Questions about the grid below.
1) Find the second entry on the main diagonal.
2) Find the entry directly above the largest entry.
3) Find the bottom entry of the column that holds the largest entry.
4) Find the entry directly above the centre entry.
5) Find the entry just left of 82.
6) Find the first entry in reading order.
7) Find the entry in the top-right corner.
8) Find the smallest entry in the first row.
[[131 108  51 110 113 114 140  98  79]
 [110 121  85  91  99 111 142 159  72]
 [ 71 103 117 121  82  79  67  95 147]
 [112 116  93  69 103 117  71  62 124]
 [106 149 158 111 100  58  96 136  86]
 [ 91 121 153 140  73  91 100 117 106]
 [ 99  71  70  90  90 111 129  71 117]
 [103 102  96  62  80 124  73  55 114]
 [ 58 100 114  98 150  98  66  53 114]
 [ 66 109 135 131  73  81  69 103 139]
 [103  70  71  94  86 120 130  65 109]
 [ 99 101  96  63  89 132  83  55 118]
 [109  91  81  74 121 103  63  65 129]
 [ 83  95 109 124 130  89  59  69 122]
 [ 92 101 110 119 134  87  65  72 132]]
1) 121
2) 98
3) 72
4) 90
5) 121
6) 131
7) 79
8) 51

112	91	74	85	93	126	98	115	109	111	74	109
130	100	126	89	107	106	100	86	94	107	78	117
100	92	98	118	90	88	122	100	84	99	110	100
100	63	83	88	98	91	99	81	106	103	78	118
100	99	79	113	105	87	149	85	107	103	64	100
129	106	89	115	142	118	116	104	105	92	99	100
111	100	91	100	107	117	116	101	100	105	80	109
96	117	92	109	135	105	100	100	100	116	89	100
122	76	78	113	124	102	123	88	96	99	96	93
114	76	79	106	89	97	110	100	100	103	100	118
118	101	93	113	88	111	110	82	94	103	108	92
97	100	109	100	80	108	100	110	85	102	95	100
102	100	95	84	117	105	111	101	65	105	92	86
119	88	78	91	87	100	107	100	89	101	70	102
111	79	86	96	100	91	105	100	118	100	98	121
The bottom-right entry is 121
The fourth entry from the end, reading row by row -> 118
Which number is the fifth entry from the end, reading row by row?
Answer: 100
The entry just right of 70: 102
The third entry on the main diagonal: 98
The top-left entry -> 112
The second entry on the main diagonal: 100
The third smallest entry -> 65
The entry directly below the smallest entry: 99
The last entry in the row that holds the smallest entry -> 118
Which number is the entry just right of the largest entry?
Answer: 85
Which number is the entry just left of the smallest entry?
Answer: 100
Which number is the top-right entry?
Answer: 109
The smallest entry in the first column is 96
Which number is the entry directly above the smallest entry?
Answer: 92
The second-last entry, reading row by row is 98
Which number is the last entry of the largest entry's row?
Answer: 100
Which number is the bottom entry of the column that holds the smallest entry?
Answer: 79
The bottom-left entry -> 111
The fifth entry in reading order: 93
The third largest entry -> 135
Which number is the first entry of the largest entry's row?
Answer: 100
Which number is the 2nd entry, reading row by row?
Answer: 91
Which number is the second smallest entry?
Answer: 64
The entry directly below the largest entry: 116

((90, 90, 96, 115, 94, 121, 130, 129, 86), (122, 120, 84, 131, 113, 97, 90, 83, 101), (96, 109, 109, 87, 84, 58, 122, 113, 87), (60, 125, 100, 114, 87, 89, 117, 114, 89), (129, 125, 50, 82, 114, 80, 93, 64, 110), (64, 112, 104, 83, 116, 119, 125, 94, 100), (99, 79, 91, 90, 85, 102, 92, 105, 79), (132, 106, 107, 96, 119, 74, 157, 131, 109))
Find the entry just right of the largest entry.
Answer: 131
Find the second smallest entry.
Answer: 58
The entry just right of 120: 84
The entry just left of the smallest entry: 125
The entry just right of 99 -> 79
Find the 1st entry in reading order.
Answer: 90
The entry just right of 97 -> 90
The maximum -> 157
Find the entry just left of 80.
Answer: 114
The entry just left of 112 is 64

Questions about the row below.
1) Find the 2nd entry from the right.
2) Find the 3rd entry from the end.
3) Find the 1st entry from the left.
[93, 66, 65, 151, 127, 48, 133]
1) 48
2) 127
3) 93
